(in the rows, 128 means zero)
One turn moves every row onto another: examples first, then more rows asked
q847: [152  97 106 129 143 141 131 142 147 138 169 132 144 101 110 162 131 147
  96 136 123  93 121 172 148 134 132 153 153 110 142  92 141 154 155  94
 111 118]
q999: [139 130 156 141 145 146 138 152 134 132 138 125 180 137 140 112 134 145
 101 129 136  74 109 130  81 136 137 109 118 115 141 162 139 154 157 145
 119 119]
q817: [101 129 126 117 114 139  99 146 134 141 137 139 169 133 125 134 151 109
  86 134 128  75 120 173 130 127 137 109 109 139 157  91 159 167 177 122
  80 109]
q824: [103 128 134 108 129 129 134 116 130 120 114 139 162 145 130 115 140  81
 104 124 137 117 126 137 122 151 114 100 110 122 133  83 123 147 197 116
 124 123]
q562: [144 110 153 133  99 105 134 100 137 120 129 134 170 114 140 122 137  96
  87 128 125  68 122 154 135 133 116 103 120  90 135  96 158 180 172 120
 112 112]
q430: [115 143 123 140  94 145 132 149 129 116 144 154 112 109 142 139 163 110
  95 119 118  83 127 139 114 126 147 132 151 120 158  98 160 153 150 119
 102 143]
q466: [136 106 103 110 131 137 145 123 126 139 179 140 164 108 125 134 112 134
 110 120 117 117 116 169 145 109  93 159 137 115 136  86 141 160 164  88
 118 123]
q96: [134 128 149 145 137 156 151 160 134 116 157 143 161 127 139 116 148 140
  71 111 116  79 111 149 102 139 137 121  99 110 147 152 134 145 148 158
  88 116]
q182: [147 130 146 139 129 142 126 122 139 124 163 117 159 140 129  90 116 117
 115 111 126  90  87 133 100 133 153 100 109 149 153 129 147 140 141 140
 112 131]
q164: [113 128 145 138 135 143 143 123 137 117 166 138 129 132 138 150 153 113
  94 156 133 105 147 144 109 124 134 139 121 150 148 109 125 198 149 117
 147 139]
q591: [125 106 122 120 127 133 171 123 122 121 159 162 165 125 119 141 129 149
 109 110 111 145 153 157 116 121 111 146 144  82 145  96 140 156 173 111
 104 124]
q411: [118 116 111 129 120 131 133 141 144 102 163 141 183 143 120 146 148 120
  90 139 122 132 153 136 122 149 142 131 126 115 168 151 113 148 183 135
  87  96]
q252: [149  89 118 106 129 137 154 113 127 125 165 128 147 104 154 118 118 109
 105 125 108  88  91 176 135 121 101 114 111 138 121 106 125 116 163 125
 107 124]
q210: [124 110 120 128 167 131 157 134 142  92 148 142 143 131 158 138 147 146
  93 119 103 124 136 154 111 109 141 152 146  95 112 108 136 149 145 118
  89 114]
q320: [144 134 140 113 105 128 150 125 141 158 161 112 162 125 147  84 125 130
 111 132 131  97 127 176 129 149 123  97 102 150 136 115 138 122 150 137
 104 124]
q364: [122 127 131 132 142 148 125 164 128 110 128 114 174 139 150 114 146 146
 106 117 120  96 155 147 108 117 149 133 140  87 131 160 146 159 155 139
 101 113]
q434: [125 140 120 105 137 128 130 165 132 133 164 151 131 154 132 142 130 125
 115 131 110  85 123 141 128 143 156 165 111 133 190 114 162 144 186 124
 112 111]
q821: [160 127 124 107  93 117 132 107 147 139 175 126 144 131 157  85 115 130
 124 117 138  88 103 144 130 137 122 116 122 150 144 116 141 122 155 130
 113 140]
q395: [145  94 110  80 132 137 133 112 131 140 178 141 148 123 155 110 126 129
 122 124 134 100 109 178 139 128  99 140 112 145 145  96 139 128 168 119
 125 135]
q462: [132 122 158 123 138 129 138 139 142 151 127 115 178 135 152 112 116 139
 129 160 133  85 114 123  96 147 135 116 119 115 138 124 128 146 166 134
 142  83]
q693: [134 108 126 102 121 101 115 113 101 115 146 102 173 123 106 148 121  95
 100 149 129 104 136 142 136 161 128 122 139 114 142 136 134 138 174 115
 107 117]
q890: [107  94 152 120 123 137  94 131 125 103 126 141 149 125 104 116 106 130
 130 127 143  81 140 151 124 130 115 117 136  90 132 108 117 113 171 110
 112 117]
q886: [146 149 149 129 137 120 146 133 161 117 146 118 170 149 146  95 121 110
  93 120 109  89  96 145 111 130 135 119 110 134 143 134 167 130 129 129
  99 112]
q924: [126 107 137 122 119 131 161 127 141 121 128 159 148 128 113 125 129 139
 103 119 105 131 134 155 120 116 122 140 166  82 180 106 144 150 168 129
 132  86]
q414: [112 128 163  90  94 114 140 113 143 118 144 151 147 146 154 137 167 118
  73 151 136  81 121 156 107 129 139 151 130 123 160 123 162 158 167 124
 118 109]
q489: [122 113 125 131 127 139 165 128 121 113 177 153 156 112 133 136 131 157
 104 126 129 130 160 160 119 129 101 144 114 109 121  89 108 141 156 115
  83 132]
q94: [160 111 118 117  88 116 124 113 147 101 153 143 124 137 153 106  97 125
 113 116 132  88 112 120 131 137 108 140 134 122 154 110 124 125 133 116
 127 126]
q243: [151 105 123 136 129 148 124 118 112 125 151 121 144 122 110 125 106 122
 120 117 115  90 107 132 116 149 165 103  99 153 157 114 113 149 153 141
 118 125]
q934: [113 151 129 126 139 134 155 155 128 129 125 124 157 130 145 106 148 165
  79 122 120 117 149 155 111 123 143 144 137 111 137 146 125 170 142 135
 109 104]
q906: [137 117 126  82 143 140 122 126 141 137 171 143 142 143 145 133 131 133
 133 143 152 117 142 159 138 150 104 167 116 140 160  87 132 134 156 140
 121 121]
q625: [112 105 113 128 139 135 141 145 138  99 158 139 171 153 144 142 147 138
  86 122 116 145 155 147 106 126 143 138 151  88 127 136 127 154 169 118
  89 116]
q259: [119 112 136 138 107 130 123 118 128  95 155 106 145 128 130 130 134 102
  98 127 132  80 153 145 154 129 137 136 103 116 104 103 116 157 179 109
 131 148]
q839: [131 116 144 127 114 140 136 136 146 115 176 150 103 126 159 108 143 131
 103 133 139  95 112 125 124 149 146 163 132  92 169 128 122 157 165 108
 145 107]
q457: [124 109 156 138 161 106 113 107 152 106 157 134 144 129 134 143 116 138
 139 151 140 100 133 117 131 119 119 132 122 118 137 118 108 168 181 137
 122 111]
q720: [142 102 128 136 132 143 107 155 146  92 129 116 176 125 147 111 140 124
 123 129 118  71 152 144 121 139 151 125 123  80 148 134 159 128 149 114
  95 104]
q313: [126 130 114 101 131 122 160 108 117 114 146 129 162 113 130 112 102 124
 115 123 113 124 129 163 135 101  82 152 120 132 136  96 127 140 145  98
 118 120]
q602: [131 125 105 149 158 121 114 133 135 110 136 152 117 107 127 115 140 138
 135 115 138 101 141 137 122 153 151 122 131 126 167 112 119 164 156 105
 129 140]
q287: [114 130 140 127 132 135 143 144 147 108 115 164 124 138 152 134 129 121
 126 127 125  68 149 138 114 110 106 133 129 118 123  89 130 150 175 118
 147 144]
q472: [133 103 140 105 120 136 126 141 123 147 147 143 147 141 139 127 118  81
 112 147 109 112 125 147 121 146 112  96 153  95 171 101 156 148 171 142
 100  88]
q645: [153 100 134 126 101 115 126 148 142 141 171 151 153 144 127 132 109 125
  87 147 118  67 144 179 124 151 144 123 133 109 174 119 161 169 147  96
 115 104]

q886 moves to q320
q817 moves to q562
Now find these:
q821 moves to q395
q645 moves to q472
q720 moves to q462

